0: [6 4 4 5 7 4 5 5 4 3 6 4 2 5 6 4 6 6 5 3 4 7 5]
1: [5 2 4 5 3 7 5 5 3 6 5 6 6 2 3 3 5 7 5 5 7 3 3]
2: [3 5 5 5 6 3 5 6 5 3 5 5 2 6 5 5 6 5 4 4 4 7 4]
3: [8 8 6 5 3 3 3 1 5 3 1 0 8 6 6 6 1 0 5 4 5 3 9]
4: [4 5 5 3 6 4 5 5 5 5 4 6 3 5 4 5 6 6 3 5 3 6 3]
5: [9 7 5 4 8 2 4 3 2 1 5 2 1 4 8 5 6 5 4 2 6 8 8]
6: [9 7 5 2 4 5 3 1 3 3 3 4 6 3 6 6 3 4 2 4 6 3 7]
7: [4 4 5 3 4 4 6 6 5 6 4 7 3 4 4 6 6 7 2 5 4 5 2]
8: [4 3 4 7 8 4 4 6 4 4 8 3 3 4 5 2 6 5 8 3 5 6 5]
9: [1 4 5 4 4 5 6 6 6 6 4 6 4 6 2 4 5 4 3 6 3 5 2]
10: [2 4 4 4 5 5 5 6 5 5 5 6 3 5 4 4 6 5 4 6 3 6 2]
11: [4 5 4 5 5 4 5 5 5 4 5 5 4 5 4 4 4 4 5 5 4 5 5]
12: [9 6 5 4 5 5 4 3 2 3 5 3 4 2 7 6 4 6 4 3 7 5 7]
13: [9 7 5 4 6 4 4 3 3 3 3 3 4 3 7 6 5 6 4 2 6 5 7]
14: [8 5 5 1 9 4 5 5 2 2 7 5 0 2 8 4 9 9 2 3 6 9 4]
15: [9 7 5 3 5 4 5 3 3 3 3 4 4 3 7 7 5 6 3 3 6 5 6]
16: [3 4 4 6 5 4 5 6 5 5 5 5 3 5 3 4 6 5 5 4 4 6 3]
17: [2 4 5 3 5 4 6 6 6 5 4 6 3 5 3 4 6 5 3 6 3 6 2]
18: [3 4 5 3 6 4 6 6 5 5 4 6 2 5 4 4 6 6 3 6 3 6 3]
19: [9 6 4 3 4 5 3 1 3 4 4 1 7 4 7 6 2 2 5 4 5 2 8]
20: [1 3 4 5 4 5 5 6 6 6 5 6 4 5 2 3 5 5 5 6 3 4 2]
21: [8 7 4 4 4 4 3 2 4 4 3 3 6 5 6 6 2 2 5 4 5 2 7]
22: [2 4 5 4 7 4 5 6 4 4 6 6 1 5 5 4 7 7 3 4 4 9 2]
23: [1 4 4 5 3 5 5 5 6 6 4 6 6 6 2 4 3 3 5 6 3 3 3]
24: [8 7 4 3 4 4 3 2 4 4 3 3 6 4 6 6 3 3 4 4 4 3 7]
25: [3 3 4 6 6 5 5 6 4 5 6 5 3 4 4 4 5 6 6 4 4 5 3]
26: [5 4 4 5 1 6 4 3 6 7 2 3 9 5 3 5 1 1 6 5 5 0 6]
27: [4 5 4 4 4 5 4 4 5 5 4 5 6 5 4 5 4 3 4 5 4 4 5]
28: [8 6 5 3 4 6 4 3 3 4 4 4 6 3 6 5 4 5 4 4 6 3 6]
29: [7 5 5 3 4 6 4 3 3 4 4 4 6 3 6 5 4 5 4 5 6 3 6]
30: [9 5 5 3 4 7 3 2 2 4 3 3 8 2 6 5 3 5 5 4 8 2 6]
31: [0 3 5 2 6 3 8 8 6 6 5 9 0 4 3 5 9 9 0 6 2 7 0]
32: [8 7 5 8 5 2 3 3 3 3 4 1 5 5 6 6 4 3 6 2 6 5 8]
33: [5 8 7 6 3 1 5 3 6 2 2 2 5 7 5 6 4 0 4 4 4 5 8]
34: [4 3 4 8 8 4 4 6 4 3 8 3 3 5 5 2 6 5 8 3 5 7 5]
35: [8 6 4 3 5 5 4 3 3 4 3 4 5 3 6 5 4 5 4 4 5 4 6]
36: [1 4 4 5 5 3 6 7 6 5 5 6 2 6 3 4 6 5 4 6 2 6 2]
37: [3 6 4 5 2 4 3 3 7 5 2 3 8 7 3 5 2 0 5 5 3 2 6]
38: [0 2 5 1 6 4 8 7 6 6 4 9 0 4 3 5 9 9 0 6 2 7 0]
39: [0 2 5 2 5 4 8 8 6 6 5 9 0 3 3 4 9 9 1 6 3 7 0]
40: [1 3 4 5 5 5 5 7 6 6 5 7 3 5 2 3 6 6 4 5 4 6 0]
41: [0 1 3 9 5 4 6 9 7 6 9 5 3 7 1 1 5 4 9 5 2 5 2]
42: [1 1 4 5 3 7 5 6 4 7 6 6 6 3 3 3 4 6 5 5 6 3 2]
43: [0 2 4 5 1 6 5 5 6 8 5 6 8 6 1 3 3 3 6 6 4 1 1]
44: [7 5 4 4 6 4 4 4 3 4 4 4 3 4 6 5 5 6 4 3 5 6 5]
45: [8 6 5 4 5 4 4 3 3 3 4 4 4 4 7 6 5 5 3 3 6 5 6]
46: [2 4 3 6 2 5 4 5 6 7 4 4 7 6 3 4 2 1 6 6 3 1 5]
47: [4 4 5 3 4 7 5 5 5 5 3 7 6 4 3 4 5 6 3 7 5 4 2]
48: [9 7 5 3 6 4 4 3 2 2 4 4 3 3 7 6 5 6 2 2 6 6 6]
49: [8 6 5 3 5 5 4 3 3 4 3 4 5 3 5 5 4 5 4 4 6 4 6]
50: [4 4 4 5 7 4 5 6 4 4 6 5 2 4 5 4 6 7 5 4 4 7 3]
51: [7 6 5 6 6 2 4 4 4 2 4 3 3 6 6 5 5 4 4 3 5 8 6]
52: [3 4 4 5 2 6 4 4 5 6 4 5 7 5 3 4 3 3 5 6 4 2 4]

[0 2 5 9 7 2 6 8 6 3 9 5 1 8 2 1 8 4 7 4 3 9 1] 41 36 34 16 40
[2 5 5 6 5 4 3 4 5 3 6 2 5 7 5 3 3 1 6 4 4 6 6] 11 27 2 51 16
[9 8 5 6 3 3 3 2 4 3 2 0 7 5 7 6 2 0 6 3 5 3 9] 3 21 19 32 24
[5 4 4 5 2 5 4 3 5 6 3 4 8 5 3 4 2 2 6 5 5 1 6] 26 52 46 37 27
[4 4 5 3 5 4 6 5 4 5 4 7 3 3 4 5 7 8 2 5 5 5 2] 7 4 18 17 10
[0 2 4 5 5 6 5 7 6 7 5 8 3 5 1 2 6 7 4 6 4 6 0] 40 20 9 10 36
[4 4 5 8 8 3 4 5 4 1 9 2 3 6 6 2 6 3 8 1 6 9 5] 34 8 0 51 2
[0 1 6 2 6 6 8 9 6 6 5 9 1 2 3 3 9 9 2 7 5 6 0] 39 38 31 40 17
[1 3 5 4 5 6 6 7 5 5 5 8 3 4 3 4 7 7 3 6 4 5 0] 40 10 17 7 18
[9 8 6 6 3 2 3 2 4 3 2 0 7 5 7 6 2 0 6 3 5 3 9] 3 21 32 19 24
[7 5 4 4 7 4 4 5 3 4 5 4 2 4 6 5 5 6 4 3 5 6 5] 44 0 45 50 48
[0 4 4 8 0 4 5 5 8 6 4 3 9 8 2 4 1 0 8 6 2 1 6] 46 37 26 23 52
[9 6 4 3 3 4 2 1 4 4 4 0 8 5 7 6 1 1 6 3 5 2 9] 19 21 3 24 6
[0 2 4 5 5 5 5 7 6 7 5 7 4 6 1 3 6 6 4 6 4 6 0] 40 20 9 36 10
[6 5 5 3 5 4 6 5 4 5 3 6 3 3 5 6 7 7 2 4 5 5 3] 7 4 44 18 50
[7 4 6 1 7 6 5 5 2 3 6 7 1 0 7 5 9 9 1 3 8 7 2] 14 48 22 44 50
[0 1 4 6 5 5 5 8 6 7 6 8 3 6 1 2 6 7 4 6 4 6 0] 40 20 36 9 10
[2 4 5 6 5 4 4 5 5 3 6 4 5 6 5 3 4 2 6 4 4 6 5] 11 16 27 2 25
[6 5 4 4 6 4 5 5 3 4 5 5 2 3 5 5 6 7 4 3 5 6 4] 44 50 0 4 2
[2 3 4 5 2 5 3 4 6 6 5 3 8 6 3 3 1 1 7 6 3 1 5] 46 52 37 26 23
[4 5 5 4 6 3 5 6 4 3 5 5 1 5 5 5 6 6 4 4 4 7 4] 2 50 0 4 22
[8 4 5 3 9 4 5 6 2 3 7 5 0 2 7 4 9 9 3 3 7 9 4] 14 0 50 22 44
[8 5 4 6 5 4 3 3 3 3 6 1 5 4 7 4 3 2 7 3 5 4 9] 32 19 21 24 12
[0 2 4 8 5 4 4 7 6 5 9 5 4 7 3 2 5 2 8 5 2 6 3] 41 20 16 25 36
[4 5 5 2 5 3 6 6 5 5 4 8 1 4 4 6 8 8 1 5 4 6 1] 7 4 18 17 31
[9 9 6 6 3 2 3 2 4 2 1 0 7 5 7 7 2 0 6 3 5 3 9] 3 21 32 19 33
[7 6 5 6 7 3 3 4 3 2 6 1 4 5 7 4 4 3 7 2 6 6 8] 32 51 5 13 45
